One vector is turned by the same rotation once a tick. Each row is the vector after some number of ticks, and that number follows the row.
The counts run from 0 to 495.
[143 171 146 123 117 119 144 134 139 179 146 132 116 154 132 114 120 122
  89 108 130 172 116 151 194  93  81 134  60 125 116 150 126 175 115 125
 142 122 159 115 130 172 120 169 143 119]
404
[139 136 153 126 113  96 123 152 124 132 154 130 142 157 131 132  87 103
 123 125 142 192 118 121 159 103 104 105  80 149 138 168 100 199 132  96
 107 123 151 152 161 165 103 149 167  99]
421
[158 167 135 121 144  90 154 170 112 185 132 113 150 156 124 135 116 112
  80  97 134 147 163 118 180 100  95 134  75 128 110 136 159 185 125 148
 133 121 114 126 158 143  90 134 155 123]
105
[123 139 136 116 125  93 157 142 113 158 147 152 155 145 129 131 126 123
 112  93 121 166 138 117 173  87 111 122  50 148 130 135 121 207 143 116
 160 117 151 110 168 165 149 159 129 102]
122
[153 130 100 161 131 114 152 135  96 125 152 127 139 152 100 114 114 136
 118 125 145 169 115 117 152  99  79 124  92 161 114 162  98 154 138 107
 126 124  94 155 165 151  91 150 184  69]
204
[139 132 101 155 108 101 143 127 124 127 164 136 130 154 104 135 120 142
 115 107 166 186 115  93 153  94  52 137  99 138 114 137  94 158 150  96
 139 131 118 118 151 155 122 136 176  84]
458
[154 154 127 104 129 108 150 151 148 144 117 105 140 137 119 160 100 133
  83 115 187 159 114 131 149  88  85 133  79 156 133 155 108 172 115 132
 102 114 121 154 135 119 102 179 180 135]
40
[167 166 130 125 137 134 153 153 161 183 124  95 129 134 113 148  90 133
  56 112 136 145 141 119 151 101  96 113  83 130 106 142 123 129 122 127
  94 124 102 167 140 129  93 145 179 137]
313
[158 144 128 113 105 123 153 156 126 198 144  99 148 116  99 135 111 111
  80  64 117 157 167 112 149 120 117 136  69 144 135 152 128 176 154 105
 141 143 121 144 155 136 125 159 150 135]
329
[157 129 136 129 105 118 151 132 153 179 162 120 138 128 111 151  97 137
  84  76 102 181 147  78 164 110  86 128  85 129 110 133 115 155 153  83
 143 102 146 135 154 122 125 122 152 123]
74
[171 161 133 128 151 109 128 137 146 172 160 121 120 160 111 126 106  95
  96 127 146 157 128 120 155  84  99 117  76 122 131 175 144 189 116 126
  97 133 126 169 128 164 122 131 171 111]
426
[164 134  78 169 129 134 164 135 115 145 158  87 144 153 115 113 119 132
 108 132 135 155 140  58 138 106 113  96 104 141  93 151 153 166 127 110
 131 113 127 142 173 143  80 142 175  93]
484
[143 172  97 123 127 103 131 140 116 127 144 127 142 159 117 161 115 144
  82 119 159 194 138 119 145 102  72 125  61 104 100 122 116 153 120 109
 125 125 130 135 121 162 134 148 162  81]
452
[127 123 128 142 132 116 147 144 137 153 147 131 137 133 146 132  90 125
 127 123 150 158 143  87 153  88  87  95  92 131 110 141  95 198 143  91
 153 123 163  86 164 153 141 180 157 111]
392
[145 112 131 146 128 113 179 147 140 171 167 170 154 151 112 133  89 136
  87 104 121 178 129 118 157  80 103 121  87 158 137 122 114 169 166 138
 111 111 128 121 170 110 124 145 162 121]
353
[140 168 119 135 159 101 142 159 141 156 112 105 142 135 151 147 100 132
  99 116 156 138 177 104 161  99  95 108  77 109  94 131 130 186 115 108
 148 121 157  96 151 156 119 164 162 120]
386
[149 158 117 123 111 107 142 141 120 128 157 135 133 147 101 144 117 133
 109 105 128 195 112 125 171 108  73 149  62 112 101 132 104 164 149 100
 123 119 122 139 133 174 127 131 168  81]
450
[152 114 107 121 138 129 157 150 141 160 161 142 152 124 119 158  93 143
  91 116 135 183 141  73 130  84  91 110  89 115 105 124  99 157 168  99
 127 107 120 147 154 103 128 170 163 118]
71
[156 139 107  97 122 125 177 141 180 172 130  99 115 139 106 152 114 134
  77  86 132 140 119 111 159 113 133 115  63 145 128 136 135 173 130 114
 118  98 146 154 125 160 148 150 180 134]
284
[137 134 104 162 104 145 205 145 118 136 150 134 127 147 108 119 112 162
  86 133 129 161  98 111 177 107 108 129  71 158  97 118 113 155 153 138
 108 114 121 109 155 167 112 146 177 102]
241
[136 118 109 140 159 121 162 148 144 168 149 142 121 137 138 118 104 110
 119 120 156 135 129  96 170  72  82 110  97 122 107 145 115 197 158 125
 145 128 135  94 157 149 130 170 180 130]
390
[142 148  81 132 112 103 168 161 109 136 135  97 152 153 119 143 137 133
  96 121 147 172 153  70 131 119 139  98  61 145 112 127 150 187 126 116
 122 120 149 143 152 164 119 144 151 103]
490
[160 157 138 132 114 121 130 157 141 162 113  75 149 115 121 152  80 135
  85  81 152 153 168 104 128 108  86 117  99 146 112 145 105 154 127  87
 136 135 114 132 159 122  92 156 172 113]
319
[152 139 117 134 136 115 151 161 113 196 154 128 132 144 123 120 134 115
  68 103 115 174 153  97 157 104 102 108  79 132 113 143 159 161 139 143
 133 125 127 159 167 117  75 152 144 143]
97
[128 127 117 118 138 119 152 148 151 191 156 145 104 154 137 121 129 109
  88 110 140 169 127 110 173  92  98 108  64 124 123 147 131 197 147 138
 137 131 162 122 139 166 144 173 153 144]
397
[144 155 114 152 142 120 149 132 141 193 139 121 145 144 124 132 117 147
  60 112 144 179 158  90 137  78  65 107  94 135 111 146 135 140 114 128
 150 137 118 137 154  97 107 168 145 135]
88
[156 184 134 146 136 109 119 114 127 145 143  86 150 148 126 138  98 119
 115 122 146 157 149 129 141  89  90 113  81 133 121 169 120 183  96  74
 137 137 132 142 145 168 127 150 160  85]
431
[166 160 113 147 145 158 185 131 141 168 127  90 134 132 113 120 109 144
  90 142 134 111 121 120 162  96 134 105  78 163 111 160 147 165 101 119
 121 107 115 146 153 150 102 164 174 113]
268
[137 155  99 143 104 117 145 134 126 148 164 127 136 168 121 127 120 132
  68 134 143 202 133 104 114 100 104  92  64 138 132 150 114 150 113 118
 110 133 133 165 131 152 142 164 137  84]
191
[157 155 151 162 115 130 158 125 151 191 169 130 146 143 109 137  93 147
  65 101 108 162 135 103 166  73  69 139  95 134 113 137 120 145 143 107
 129 130 109 108 150 122 121 127 147 119]
82
[154 133 122 136 118 159 161 145 158 180 141 116 116 123 114 132  98 147
  69 111 109 171 128 105 149 100 112  89  81 145 116 152 117 124 128 105
 111 108 124 187 155 123 101 166 170 138]
305
[137 150  96 153 103  96 136 122 136 147 147 103 118 160 120 144 135 142
  79 103 158 203 151  81 131 111  68 107  88 132 110 140 126 148 112  89
 151 144 149 143 136 145 119 140 157  99]
461
[154 149  82 141 124 108 175 154 119 156 147  95 144 161 118 135 126 130
  83 122 138 159 161  67 131 117 143  98  67 145 102 131 165 184 119 124
 116 114 144 148 153 162 128 135 158 104]
491
[172 161 112 104 153 144 152 131 137 190 140 113 139 116 103 152 115 127
  85 106 131 143 138 118 160  86  92 136  75 110 108 149 145 166 141 115
 131 118  90 171 137 120 126 158 169 129]
60
[138 154 120 132 165 106 153 173 122 164 127 130 145 132 152 143 101 137
  81 139 123 165 177 118 156  94 125  94  55 119  91 118 145 183 123 123
 126 119 147 145 170 153 110 162 150 135]
378
[144 149 152 127 113  85 116 148 127 132 141 118 144 159 139 146  86 112
 109 117 137 188 136 121 150 108 103 105  71 146 135 158 105 185 116  94
 102 125 156 151 155 168 105 151 151  97]
422
[162 150  88 166 147 122 157 124 121 153 159 119 115 161  92 104 129 117
  95 127 141 158 113 120 151  94  77 113  96 143 114 163 125 138 120 131
 126 123  89 173 147 141  90 141 187  87]
202
[147 142 129 113 120 150 167 149 143 154 142 131 144 135 127 146  85 147
  78 146 146 176  97 124 157  83 117 117  72 150 126 147 104 165 133 132
  78  94 127 156 133 124 108 177 166 127]
33
[130 146 125 120 103 126 171 157 141 152 112  99 140 120 120 160 108 146
  97 111 157 146 123 119 176 102 129 144  52 158 115 126 121 206 144 108
 115 131 146 104 138 181 137 166 168 134]
10
[143 149  93 123 116 144 166 126 157 176 119  81 120 121 129 132 125 143
  75 103 157 155 135 101 151 104 103 110  85 145 115 156 129 158 105 109
 157 113 163 128 127 130 122 198 154 140]
21
[137 178 113 148 111 100 140 135  99 129 137 121 147 158 111 132 119 146
  82 123 147 193 129 137 136 111  85 119  56 147 113 148 108 145 100 110
 123 139 108 157 140 163 111 161 152  67]
198
[127 172 124 131 146  96 151 129 127 149 124 135 143 154 155 125 117 152
  98 114 137 162 144 125 169  94  75  99  77 134  93 132 116 159  86 109
 177  94 153 113 142 153 119 173 146  97]
132
